In the data rows, 128 means zero.
Two rows play each game, the first against the second. How much does the first row win by? 15 is about a draw, 30 a big win and 0 a big loss. Wins can go round in a circle: one row can beat a second, the second a third and the third the first. Each row has two weighted sums of its numbers, A and B, taken from their middle values. A row wins by its A times the other's B, less its B times the other's A.
117,104,124,105,115,139,121,127,106,130,136,134,120
137,103,124,107,136,133,101,134,098,114,126,158,110 -> 12
151,166,095,135,110,123,152,095,143,120,130,107,134
151,127,138,121,138,126,093,147,104,106,130,159,116 -> 9
155,158,105,113,113,119,143,105,132,123,119,124,115
090,098,117,109,131,119,162,110,107,130,130,145,116 -> 16
146,158,121,147,123,129,139,116,151,122,128,097,143
094,106,111,099,127,124,155,114,106,127,137,142,117 -> 14
135,152,111,153,113,126,143,109,149,132,124,108,139
113,109,125,100,143,130,127,127,097,123,124,140,115 -> 20
153,143,121,129,105,132,144,118,121,101,139,117,121
141,159,116,151,122,120,146,108,152,127,128,092,130 -> 13
143,157,132,126,109,131,123,125,118,098,121,142,124
106,109,113,102,135,115,151,114,107,128,131,138,127 -> 18
131,141,116,148,123,130,138,116,157,134,127,090,140
117,102,183,166,147,148,077,184,163,178,124,099,160 -> 19
063,088,122,111,139,123,156,121,107,145,139,145,122
115,105,179,161,143,145,087,175,160,165,124,097,153 -> 17
139,162,104,149,119,122,152,098,149,130,121,112,130
133,144,118,156,122,128,144,118,157,147,124,103,136 -> 12
147,137,136,119,133,134,116,130,119,092,130,161,119
128,139,120,154,122,124,137,117,153,141,122,094,137 -> 11
082,091,113,126,146,129,161,118,109,137,146,137,116
156,133,121,124,125,130,116,127,122,083,132,136,124 -> 18
154,149,111,121,108,120,131,109,124,109,121,134,130
109,104,113,102,133,125,154,121,100,112,135,143,123 -> 15
125,105,179,168,141,150,081,178,160,165,120,102,155
128,109,182,159,142,144,078,179,160,169,124,102,157 -> 19
084,103,107,106,130,127,160,110,100,126,141,132,126
143,113,129,112,136,119,120,139,108,118,119,142,124 -> 14
156,166,104,135,125,121,142,107,135,112,125,124,119
128,129,151,158,133,136,115,143,154,153,124,099,139 -> 16
127,130,148,162,131,134,116,140,156,145,124,099,142
149,137,124,105,137,134,099,130,110,106,114,162,124 -> 11
158,167,098,126,107,112,136,095,138,121,128,115,124
098,110,114,106,129,124,153,114,103,129,133,150,121 -> 18
116,095,182,167,148,149,078,185,159,177,127,094,159
081,098,109,109,129,125,155,113,100,133,133,154,119 -> 11
163,138,117,117,124,113,126,127,109,113,136,155,115
136,149,110,155,113,132,138,109,148,121,131,103,136 -> 15
146,140,134,122,136,130,111,125,113,104,124,142,111
084,083,109,111,132,115,144,115,101,127,133,137,118 -> 12
155,166,099,131,113,115,149,096,134,117,117,119,129
128,125,153,165,133,136,109,149,159,149,123,100,144 -> 17
136,144,127,149,126,126,135,121,151,144,125,100,138
103,117,117,097,117,122,148,115,101,137,144,137,123 -> 12
150,156,105,130,110,118,149,100,139,127,127,101,119
137,115,138,105,132,127,107,141,106,106,128,168,123 -> 11
152,142,113,124,128,127,132,109,125,113,127,130,124
145,166,093,136,115,127,153,097,141,111,128,120,125 -> 12
100,105,132,104,130,131,128,131,096,126,133,151,108
136,153,103,145,116,115,153,106,154,126,127,092,131 -> 18
112,121,141,094,133,123,126,144,098,112,124,159,117
065,086,120,131,137,124,155,116,108,143,146,147,124 -> 15
150,160,100,138,113,124,150,093,142,116,137,103,120
138,158,111,141,116,121,154,102,150,140,139,101,133 -> 17
154,121,138,115,136,131,108,147,104,105,119,146,126
146,121,139,128,138,134,097,145,101,100,114,153,121 -> 6
117,116,113,095,132,117,136,127,100,123,135,153,104
127,124,159,165,139,144,095,157,156,155,124,100,147 -> 11
097,106,110,094,122,122,143,115,103,139,123,146,115
133,136,144,157,130,134,121,138,155,147,127,099,148 -> 16
121,100,184,157,146,144,074,188,164,190,121,098,159
126,137,134,160,129,137,122,138,160,146,121,095,142 -> 16
123,115,167,162,143,146,095,166,160,162,117,102,144
147,150,108,129,135,126,130,114,127,104,124,141,119 -> 14
128,119,145,104,125,125,132,130,103,104,129,159,137
161,132,137,116,132,140,109,132,109,104,126,152,124 -> 7
124,110,169,169,144,146,090,166,160,165,121,101,149
142,163,103,137,118,118,144,097,136,127,134,117,118 -> 17
119,103,179,164,143,145,080,181,158,180,125,100,157
102,117,130,098,127,131,128,126,105,130,136,145,117 -> 17
130,117,155,165,137,141,105,152,160,153,126,103,151
148,134,142,118,120,136,118,141,107,088,131,152,126 -> 24
126,108,136,108,132,136,118,132,103,098,130,147,138
118,102,181,165,143,151,078,184,162,179,123,100,153 -> 12
114,119,128,110,135,124,137,121,104,112,129,145,112
152,154,108,136,108,133,135,110,130,120,120,128,123 -> 12
139,141,134,153,132,131,123,131,153,143,125,105,139
124,109,167,160,138,147,089,170,160,164,122,105,145 -> 15
076,089,112,115,133,127,167,119,106,134,137,136,121
131,140,137,150,134,131,117,133,161,137,123,104,145 -> 19
147,173,093,138,112,121,150,088,141,128,130,120,117
157,165,104,126,109,111,148,100,125,122,121,131,125 -> 11
155,157,109,114,118,125,128,110,121,120,123,134,124
114,104,112,103,130,127,144,119,100,129,136,150,115 -> 15
154,116,143,100,138,136,109,146,104,101,113,155,115
122,104,180,159,151,148,075,186,163,174,121,106,151 -> 11
120,108,171,160,140,149,080,177,167,166,123,100,157
145,157,103,143,122,127,152,102,151,125,123,110,122 -> 12
093,101,107,106,120,115,158,111,102,130,143,138,124
071,085,117,117,123,129,152,120,102,135,136,143,111 -> 18
133,149,112,154,122,119,144,107,142,143,122,105,125
137,128,133,103,136,122,110,140,110,111,133,176,125 -> 16
159,139,129,111,133,128,103,134,108,113,132,146,121
155,165,096,141,104,125,163,095,137,123,126,114,132 -> 22
116,105,121,106,133,120,138,124,103,125,134,151,111
156,139,140,106,134,127,117,139,113,093,128,139,116 -> 9
127,121,135,117,133,130,120,138,098,109,122,168,112
138,135,144,112,131,118,116,144,104,106,120,162,124 -> 23
089,094,108,103,125,119,156,114,105,140,136,133,118
138,108,127,113,137,120,109,137,093,104,140,174,105 -> 2
096,111,116,100,134,116,136,120,098,127,132,152,107
088,111,113,090,134,121,144,119,104,110,133,145,102 -> 16
102,106,112,088,133,122,153,115,097,139,130,132,111
149,120,151,114,127,145,114,141,109,092,134,152,112 -> 4
081,098,110,115,127,118,166,112,110,145,148,133,113
154,143,117,117,131,124,107,123,118,095,127,156,127 -> 12
149,157,109,123,114,124,129,113,130,101,132,136,113
127,132,135,155,132,127,123,137,157,135,123,101,139 -> 15
099,103,114,095,130,126,159,118,104,111,140,137,123
138,147,109,144,121,117,150,108,149,125,133,106,136 -> 16
144,159,103,141,111,113,159,096,136,115,127,116,136
142,150,124,150,125,137,130,123,151,136,124,099,141 -> 16
153,156,102,143,108,123,149,096,147,111,124,101,137
128,113,162,161,138,146,103,158,163,153,126,103,148 -> 17
144,147,127,154,119,127,134,119,154,131,125,102,144
098,105,111,094,121,116,152,113,106,127,136,145,124 -> 14
103,105,121,104,123,116,146,123,111,115,133,149,118
125,097,181,164,149,150,076,186,163,179,122,095,156 -> 14
151,120,164,128,144,134,110,142,103,087,107,169,134
155,172,100,128,108,111,160,095,142,115,121,100,124 -> 26
145,134,130,113,118,139,107,133,121,115,115,145,132
086,095,107,098,128,122,157,114,104,139,145,141,117 -> 9
129,135,145,162,131,138,119,137,160,145,122,107,146
130,132,151,156,137,137,113,144,156,158,122,100,141 -> 16
155,152,113,138,128,124,131,118,121,104,123,148,124
130,127,132,100,135,123,103,145,101,113,134,152,122 -> 22
154,163,100,146,117,130,157,093,144,124,125,108,126
146,170,100,134,111,119,152,097,143,127,127,113,126 -> 9
124,128,146,159,132,135,119,140,162,150,122,100,147
123,104,183,160,143,148,074,186,164,190,124,095,162 -> 14
089,110,114,096,131,128,153,108,104,136,133,148,119
133,130,152,128,137,128,103,140,108,111,143,171,110 -> 7
137,125,138,114,132,134,121,136,107,091,134,152,126
142,158,120,148,121,123,143,111,155,127,127,098,135 -> 16
097,108,111,103,120,129,146,110,104,142,138,143,125
123,103,182,166,149,149,078,183,165,184,120,100,158 -> 20
131,128,149,157,134,135,118,145,157,151,121,101,144
158,127,134,124,129,136,100,139,110,097,125,152,118 -> 20
083,092,123,105,130,117,154,113,106,122,140,148,112
082,089,115,108,139,120,165,115,103,128,129,142,126 -> 16
160,156,096,135,112,116,143,105,135,109,116,117,115
090,101,112,106,125,117,159,115,104,141,143,139,114 -> 12
134,114,139,104,133,135,118,137,099,107,125,152,110
128,124,156,159,141,137,103,155,161,151,128,102,147 -> 12
142,159,096,131,110,129,156,098,143,128,119,109,126
125,108,169,165,143,150,088,172,161,166,121,099,150 -> 26
146,120,148,104,138,126,101,145,103,117,120,154,117
072,080,131,120,145,118,153,124,108,139,140,136,119 -> 14
103,103,118,099,123,125,144,117,107,125,127,144,124
145,145,124,115,120,113,122,120,119,111,137,144,114 -> 7
109,117,121,098,131,118,133,128,104,122,131,156,110
138,159,098,145,106,128,155,099,149,119,127,100,137 -> 22
139,124,142,105,140,125,109,144,100,102,124,164,112
072,077,117,116,138,130,161,118,111,141,127,145,116 -> 5
145,154,115,152,113,125,139,115,155,130,131,108,140
140,159,103,118,126,119,149,095,137,123,126,118,127 -> 17
119,109,127,096,128,126,135,131,099,125,131,151,117
123,119,138,100,138,126,118,136,104,114,111,173,103 -> 11
148,162,102,139,109,119,158,095,139,120,125,119,127
162,155,122,124,122,132,139,122,123,103,118,140,127 -> 16
121,098,122,112,130,130,114,139,097,114,140,160,119
147,148,097,123,123,117,140,100,143,109,124,124,123 -> 17
144,144,127,117,115,121,119,128,114,101,126,157,106
076,086,128,124,135,122,158,120,111,151,138,137,119 -> 17
148,141,131,119,132,126,113,131,113,114,126,144,121
127,103,184,164,148,141,079,183,158,178,123,100,155 -> 13
138,115,143,087,135,127,119,142,102,127,116,167,122
126,112,175,160,140,140,091,172,161,167,123,100,152 -> 13
125,111,172,171,145,148,080,174,163,164,118,100,152
131,117,160,163,145,137,101,160,165,151,128,103,144 -> 17
120,114,128,097,137,125,122,133,093,115,126,164,115
133,162,103,132,115,129,147,099,143,127,135,104,133 -> 17
154,167,091,137,112,120,152,095,134,124,124,116,131
138,153,116,154,119,132,136,119,159,139,131,098,134 -> 14
116,098,185,163,155,147,080,187,162,181,123,101,156
145,161,099,130,119,124,141,102,137,100,118,119,115 -> 13
125,129,136,151,133,135,113,140,154,149,122,094,145
125,113,173,164,144,147,086,174,166,161,123,101,159 -> 17
080,104,114,113,135,116,163,113,113,132,139,131,120
126,113,171,165,140,147,084,172,160,162,122,101,152 -> 15
